In the data rows, 50 means zero.
Here are some numbered points:
array([43, 57, 29, 40, 46, 58, 55, 64, 50, 40, 76, 33, 58, 63, 42, 31, 61,
       40, 36, 75, 24, 40, 44, 70, 41, 60]) 0
array([52, 39, 76, 56, 36, 61, 60, 46, 63, 43, 55, 57, 61, 61, 36, 50, 35,
       95, 37, 51, 70, 41, 41, 59, 47, 54]) 1
array([37, 41, 61, 56, 57, 74, 42, 59, 59, 53, 25, 38, 68, 42, 47, 59, 65,
       82, 51, 81, 63, 37, 84, 27, 68, 56]) 2
array([35, 36, 54, 51, 62, 98, 25, 49, 71, 57,  3, 34, 43, 62, 62, 75, 70,
       63, 43, 66, 67, 62, 93, 26, 74, 52]) 3
array([41, 47, 62, 50, 54, 83, 40, 46, 66, 51, 27, 38, 62, 57, 53, 62, 63,
       68, 46, 64, 59, 48, 69, 39, 63, 59]) 4
array([35, 38, 51, 46, 65, 94, 30, 46, 73, 59, 17, 35, 42, 56, 68, 74, 74,
       63, 47, 72, 65, 69, 83, 28, 72, 45]) 5
array([40, 51, 99, 61, 31, 67, 62, 49, 58, 44, 69, 36, 85, 51, 42, 59, 56,
       51, 46, 44, 61, 17, 46, 66, 52, 60]) 6
array([35, 27, 76, 55, 47, 54, 44, 41, 39, 61, 24, 63, 54, 35, 42, 43, 47,
       67, 48, 75, 68, 44, 62, 44, 61, 45]) 7
array([47, 47, 34, 59, 63, 63, 42, 57, 54, 50, 35, 35, 53, 51, 55, 56, 60,
       67, 55, 65, 50, 49, 72, 30, 65, 50]) 8
array([44, 65, 59, 46, 55, 54, 58, 66, 47, 40, 64, 19, 76, 61, 61, 50, 70,
        5, 58, 35, 23, 29, 58, 44, 41, 60]) 9
array([28, 49, 65, 52, 55, 83, 41, 61, 61, 50, 13, 38, 65, 73, 57, 64, 61,
       58, 49, 54, 57, 53, 76, 26, 62, 56]) 10
array([81, 45, 50, 59, 37, 32, 62, 47, 68, 62, 76, 74, 43, 19, 33, 52, 44,
       97, 62, 64, 70, 52, 45, 59, 55, 48]) 11
array([61, 68, 21, 51, 61, 65, 49, 64, 72, 48, 66, 32, 33, 59, 59, 64, 65,
       49, 53, 51, 29, 47, 65, 49, 56, 58]) 12
array([40, 40, 74, 54, 50, 79, 42, 53, 61, 63, 27, 40, 56, 53, 47, 63, 62,
       71, 42, 68, 68, 46, 68, 43, 58, 54]) 13
array([41, 57, 58, 47, 55, 68, 49, 58, 59, 41, 39, 26, 75, 70, 61, 62, 56,
       39, 52, 36, 47, 39, 65, 36, 53, 52]) 14
array([37, 60, 52, 52, 55, 68, 45, 64, 60, 41, 41, 26, 72, 79, 58, 64, 54,
       40, 56, 33, 35, 39, 66, 32, 53, 59]) 15
array([51, 47, 29, 50, 58, 25, 50, 56, 38, 53, 56, 58, 49, 31, 46, 38, 51,
       36, 57, 58, 41, 47, 46, 54, 46, 45]) 16
array([66, 58, 32, 50, 54, 31, 48, 50, 50, 50, 56, 55, 39, 55, 61, 53, 25,
       34, 54,  9, 51, 61, 44, 39, 46, 42]) 17
array([59, 61, 31, 44, 52, 59, 53, 73, 70, 49, 64, 34, 51, 61, 56, 54, 60,
       51, 53, 43, 34, 48, 60, 38, 56, 56]) 18
array([26, 54, 15, 52, 47, 53, 52, 74, 38, 29, 44, 28, 85, 93, 42, 30, 43,
       63, 37, 74, 26, 24, 43, 41, 38, 54]) 19
array([50, 39, 56, 53, 38, 71, 52, 51, 64, 60, 49, 51, 48, 31, 46, 54, 67,
       77, 47, 85, 62, 47, 67, 38, 62, 57]) 20
array([38, 55, 55, 47, 45, 51, 57, 54, 48, 43, 62, 41, 71, 51, 41, 35, 58,
       44, 45, 64, 40, 38, 41, 61, 44, 56]) 21
array([38, 60, 79, 39, 50, 88, 48, 48, 73, 52, 50, 25, 48, 61, 63, 66, 79,
       28, 42, 53, 42, 52, 70, 57, 53, 59]) 22
array([69, 41, 28, 67, 40, 17, 65, 55, 40, 50, 65, 70, 61, 29, 24, 37, 32,
       99, 58, 68, 57, 34, 35, 59, 47, 46]) 23
array([60, 62, 33, 41, 57, 41, 50, 51, 59, 52, 50, 57, 20, 62, 66, 58, 36,
       36, 48, 14, 49, 72, 41, 49, 43, 42]) 24
array([41, 38, 40, 51, 62, 60, 38, 46, 39, 55, 30, 54, 46, 32, 42, 45, 59,
       57, 56, 91, 54, 50, 64, 41, 58, 46]) 25
array([35, 52, 87, 42, 55, 99, 36, 42, 79, 55, 20, 32, 45, 75, 70, 76, 63,
       45, 38, 31, 64, 63, 77, 39, 62, 54]) 26
array([44, 62, 84, 41, 51, 75, 44, 46, 68, 56, 48, 30, 43, 53, 64, 71, 64,
       26, 50, 25, 52, 57, 64, 46, 57, 58]) 27
array([26, 31, 48, 58, 56, 65, 41, 52, 38, 46, 17, 52, 74, 56, 40, 45, 41,
       84, 48, 90, 66, 41, 64, 31, 60, 48]) 28
array([73, 55, 27, 42, 41, 14, 54, 40, 52, 53, 64, 79, 16, 60, 52, 55, 17,
       55, 50,  0, 51, 79, 17, 62, 32, 35]) 29
array([69, 66, 16, 44, 48, 28, 55, 52, 51, 47, 79, 62, 28, 61, 49, 43, 38,
       40, 42, 28, 34, 68, 23, 72, 30, 47]) 30
array([95, 59,  0, 50, 44,  0, 68, 61, 48, 47, 99, 78, 28, 40, 38, 29, 26,
       66, 64, 38, 23, 59, 11, 66, 25, 47]) 31
array([63, 54,  7, 46, 55, 18, 49, 55, 34, 49, 73, 67, 36, 41, 42, 28, 47,
       43, 49, 64, 31, 61, 30, 64, 37, 42]) 32
Which five points above are nearest to each new point, looking only along the 7 directions in which the numbered points spread most? Their numbers follow each, nearest first.
array([64, 46, 23, 58, 43, 35, 60, 60, 38, 50, 73, 57, 60, 40, 21, 37, 46,
       81, 54, 79, 45, 36, 40, 56, 47, 53]) 23 16 21 11 32
array([55, 47, 34, 54, 54, 28, 51, 51, 35, 51, 59, 60, 40, 34, 43, 39, 47,
       35, 59, 54, 41, 52, 39, 53, 50, 44]) 16 32 21 17 30
array([39, 30, 72, 55, 44, 64, 44, 45, 47, 49, 26, 58, 50, 47, 43, 48, 52,
       65, 49, 78, 69, 47, 60, 47, 63, 48]) 7 13 20 25 4
array([37, 31, 73, 56, 53, 58, 43, 38, 43, 56, 18, 61, 49, 39, 46, 51, 48,
       66, 47, 76, 74, 46, 60, 41, 59, 42]) 7 13 25 28 20
array([54, 43, 36, 57, 52, 32, 53, 47, 31, 50, 48, 61, 47, 36, 42, 38, 51,
       54, 55, 59, 48, 46, 42, 56, 47, 46]) 16 32 21 25 23
array([35, 43, 74, 56, 58, 54, 45, 35, 37, 57, 23, 63, 55, 35, 44, 50, 46,
       65, 48, 73, 71, 48, 37, 50, 59, 45]) 7 25 13 28 20
array([43, 41, 39, 54, 58, 53, 42, 50, 38, 56, 32, 49, 47, 30, 41, 47, 65,
       60, 53, 92, 48, 43, 67, 41, 63, 52]) 25 8 20 7 2
array([25, 50, 17, 53, 45, 61, 52, 70, 44, 30, 50, 34, 92, 94, 42, 33, 47,
       70, 36, 75, 28, 32, 44, 40, 53, 52]) 19 0 21 15 28
array([30, 54, 21, 56, 41, 58, 51, 61, 37, 33, 47, 30, 84, 89, 43, 33, 50,
       64, 38, 73, 28, 29, 38, 48, 41, 54]) 19 0 21 15 14
array([56, 56, 35, 40, 54, 44, 43, 47, 59, 52, 46, 57, 27, 65, 65, 59, 39,
       33, 46, 10, 55, 78, 44, 46, 42, 44]) 24 17 29 30 18
array([75, 53, 27, 46, 43, 12, 51, 39, 49, 55, 60, 82, 19, 49, 51, 48,  6,
       50, 47,  0, 63, 84, 18, 56, 28, 32]) 29 17 24 30 31
array([57, 36, 26, 77, 39, 34, 66, 74, 37, 39, 59, 50, 98, 46, 19, 33, 29,
       99, 59, 89, 50,  4, 49, 39, 50, 51]) 23 19 28 21 1
array([45, 65, 54, 46, 59, 51, 57, 61, 46, 43, 60, 22, 73, 52, 62, 59, 66,
        9, 62, 37, 27, 30, 62, 41, 48, 58]) 9 14 15 18 21
array([57, 51, 25, 48, 58, 26, 54, 54, 35, 45, 60, 59, 47, 32, 47, 38, 46,
       33, 60, 58, 36, 51, 42, 55, 46, 47]) 16 32 21 17 30
array([39, 32, 72, 53, 44, 63, 46, 40, 40, 55, 20, 59, 49, 40, 40, 50, 51,
       73, 46, 73, 68, 48, 58, 50, 61, 50]) 7 13 20 25 28
array([44, 71, 51, 48, 56, 53, 51, 63, 49, 42, 59, 21, 74, 60, 64, 58, 62,
        8, 61, 34, 29, 27, 63, 37, 47, 52]) 9 15 14 18 21
array([58, 50, 34, 46, 54, 27, 52, 52, 31, 52, 56, 60, 43, 35, 46, 39, 48,
       31, 57, 57, 39, 54, 42, 57, 44, 46]) 16 32 21 17 30
array([56, 36, 37, 66, 40, 29, 64, 56, 36, 45, 65, 61, 68, 40, 25, 33, 32,
       86, 55, 69, 58, 29, 37, 60, 47, 48]) 23 11 1 16 21
array([62, 44, 53, 54, 49, 27, 59, 41, 39, 55, 68, 68, 65, 23, 43, 40, 48,
       45, 57, 53, 50, 46, 35, 66, 45, 47]) 16 21 32 23 11
array([49, 46, 49, 54, 51, 54, 46, 53, 56, 50, 48, 42, 59, 52, 50, 50, 50,
       66, 53, 55, 55, 46, 58, 41, 53, 51]) 8 4 18 20 13
array([49, 55, 89, 48, 33, 59, 61, 40, 57, 46, 57, 45, 64, 62, 54, 60, 47,
       48, 46, 21, 58, 36, 44, 51, 43, 54]) 6 27 14 1 21
array([43, 55, 46, 49, 45, 53, 53, 60, 45, 43, 63, 41, 62, 62, 46, 32, 54,
       43, 42, 61, 37, 38, 38, 61, 44, 55]) 21 0 16 18 14
array([79, 44, 65, 54, 29,  4, 66, 33, 48, 56, 77, 96, 28, 31, 42, 46, 13,
       63, 56,  0, 74, 67, 14, 74, 33, 38]) 29 17 30 11 31
array([50, 62, 75, 46, 54, 74, 41, 44, 71, 56, 49, 34, 43, 50, 62, 64, 69,
       24, 52, 27, 52, 57, 64, 47, 62, 57]) 27 22 14 26 15
array([49, 33, 76, 62, 36, 63, 52, 47, 69, 55, 40, 61, 60, 63, 44, 63, 35,
       99, 46, 35, 79, 45, 51, 45, 54, 51]) 1 13 4 7 20
array([56, 55, 67, 47, 40, 29, 68, 57, 40, 41, 87, 46, 63, 28, 45, 34, 56,
       22, 51, 50, 31, 30, 36, 72, 37, 62]) 21 16 0 9 6
array([30, 54, 19, 52, 50, 57, 49, 67, 36, 30, 47, 31, 82, 94, 41, 34, 47,
       64, 35, 74, 31, 25, 45, 44, 43, 60]) 19 0 21 15 14
array([59, 49, 27, 70, 47, 50, 61, 76, 60, 39, 65, 31, 88, 59, 49, 57, 48,
       79, 62, 46, 44, 21, 64, 30, 51, 55]) 18 8 15 14 21
array([55, 35, 51, 48, 54, 34, 47, 35, 39, 61, 38, 67, 31, 24, 47, 54, 46,
       47, 53, 51, 60, 66, 44, 57, 53, 44]) 16 7 25 17 24
array([43, 67, 56, 45, 62, 57, 52, 66, 40, 42, 58, 19, 70, 61, 65, 57, 61,
        3, 58, 27, 28, 33, 62, 39, 48, 54]) 9 15 14 18 27
array([53, 50, 30, 46, 59, 25, 50, 47, 34, 57, 56, 64, 37, 32, 45, 37, 50,
       30, 56, 57, 40, 60, 38, 58, 43, 45]) 16 32 30 17 21
array([56, 50, 31, 54, 53, 23, 56, 51, 32, 49, 57, 57, 48, 33, 39, 38, 47,
       39, 57, 55, 39, 51, 39, 54, 41, 50]) 16 32 21 17 30
array([57, 41, 59, 57, 49, 35, 49, 35, 36, 54, 45, 68, 33, 24, 47, 47, 45,
       47, 53, 50, 55, 59, 43, 55, 50, 46]) 16 7 25 17 21
array([48, 49, 53, 54, 58, 56, 45, 50, 49, 53, 40, 45, 52, 47, 54, 55, 55,
       46, 52, 50, 52, 50, 59, 44, 59, 48]) 8 14 4 25 13
array([33, 49, 41, 45, 65, 28, 42, 52, 12, 44, 34, 48, 54, 42, 54, 33, 51,
        0, 67, 56, 31, 45, 50, 45, 46, 43]) 16 21 9 25 32
array([48, 73, 60, 46, 57, 54, 59, 65, 47, 38, 65, 16, 76, 60, 56, 58, 67,
        1, 62, 35, 23, 24, 61, 40, 49, 58]) 9 15 14 18 21
array([58, 40, 14, 67, 40, 21, 69, 69, 28, 43, 83, 57, 73, 28, 20, 20, 49,
       96, 56, 99, 40, 16, 35, 62, 48, 51]) 23 32 16 11 21
array([45, 60, 52, 47, 41, 52, 57, 56, 51, 41, 70, 41, 60, 57, 47, 39, 61,
       37, 55, 64, 36, 37, 42, 66, 40, 58]) 21 0 16 18 9
array([60, 41, 99, 44, 49, 58, 49, 23, 63, 68, 39, 71, 20, 27, 58, 67, 55,
       44, 52, 32, 81, 68, 57, 59, 56, 45]) 27 7 13 20 26
array([38, 32, 74, 53, 47, 56, 47, 40, 39, 54, 27, 63, 51, 39, 46, 47, 48,
       65, 45, 76, 68, 47, 55, 45, 57, 47]) 7 25 13 20 28
array([66, 46, 88, 44, 50, 56, 44, 29, 68, 70, 46, 64, 17, 28, 61, 69, 57,
       45, 53, 30, 75, 73, 58, 56, 59, 47]) 27 24 13 7 20
array([53, 49, 25, 51, 54, 26, 51, 47, 26, 50, 56, 58, 42, 33, 42, 35, 44,
       32, 57, 56, 34, 47, 43, 58, 43, 45]) 16 32 21 30 17
array([29, 33, 70, 55, 48, 55, 48, 38, 37, 55, 18, 64, 54, 36, 39, 43, 50,
       68, 48, 77, 71, 49, 52, 46, 65, 40]) 7 25 28 13 20
array([46, 70, 53, 45, 56, 55, 51, 62, 51, 37, 59, 18, 75, 60, 64, 56, 67,
       11, 56, 33, 24, 31, 60, 41, 49, 57]) 9 15 14 18 21
array([61, 44, 28, 49, 60, 24, 51, 49, 31, 46, 57, 59, 44, 32, 44, 36, 49,
       34, 59, 57, 38, 51, 39, 61, 51, 43]) 16 32 21 30 17
array([32, 62, 14, 61, 57, 86, 53, 83, 62, 36, 59, 10, 86, 80, 40, 37, 83,
       71, 41, 99, 17, 21, 72, 41, 62, 68]) 19 0 8 18 12
array([58, 64, 48, 39, 40, 16, 64, 44, 37, 44, 86, 54, 45, 46, 53, 33, 38,
       10, 50, 13, 34, 51, 18, 75, 27, 51]) 30 17 32 16 24
array([25, 37, 65, 65, 41, 54, 54, 58, 30, 40, 31, 42, 89, 57, 38, 46, 46,
       67, 48, 73, 57, 18, 58, 38, 54, 53]) 28 7 21 2 13
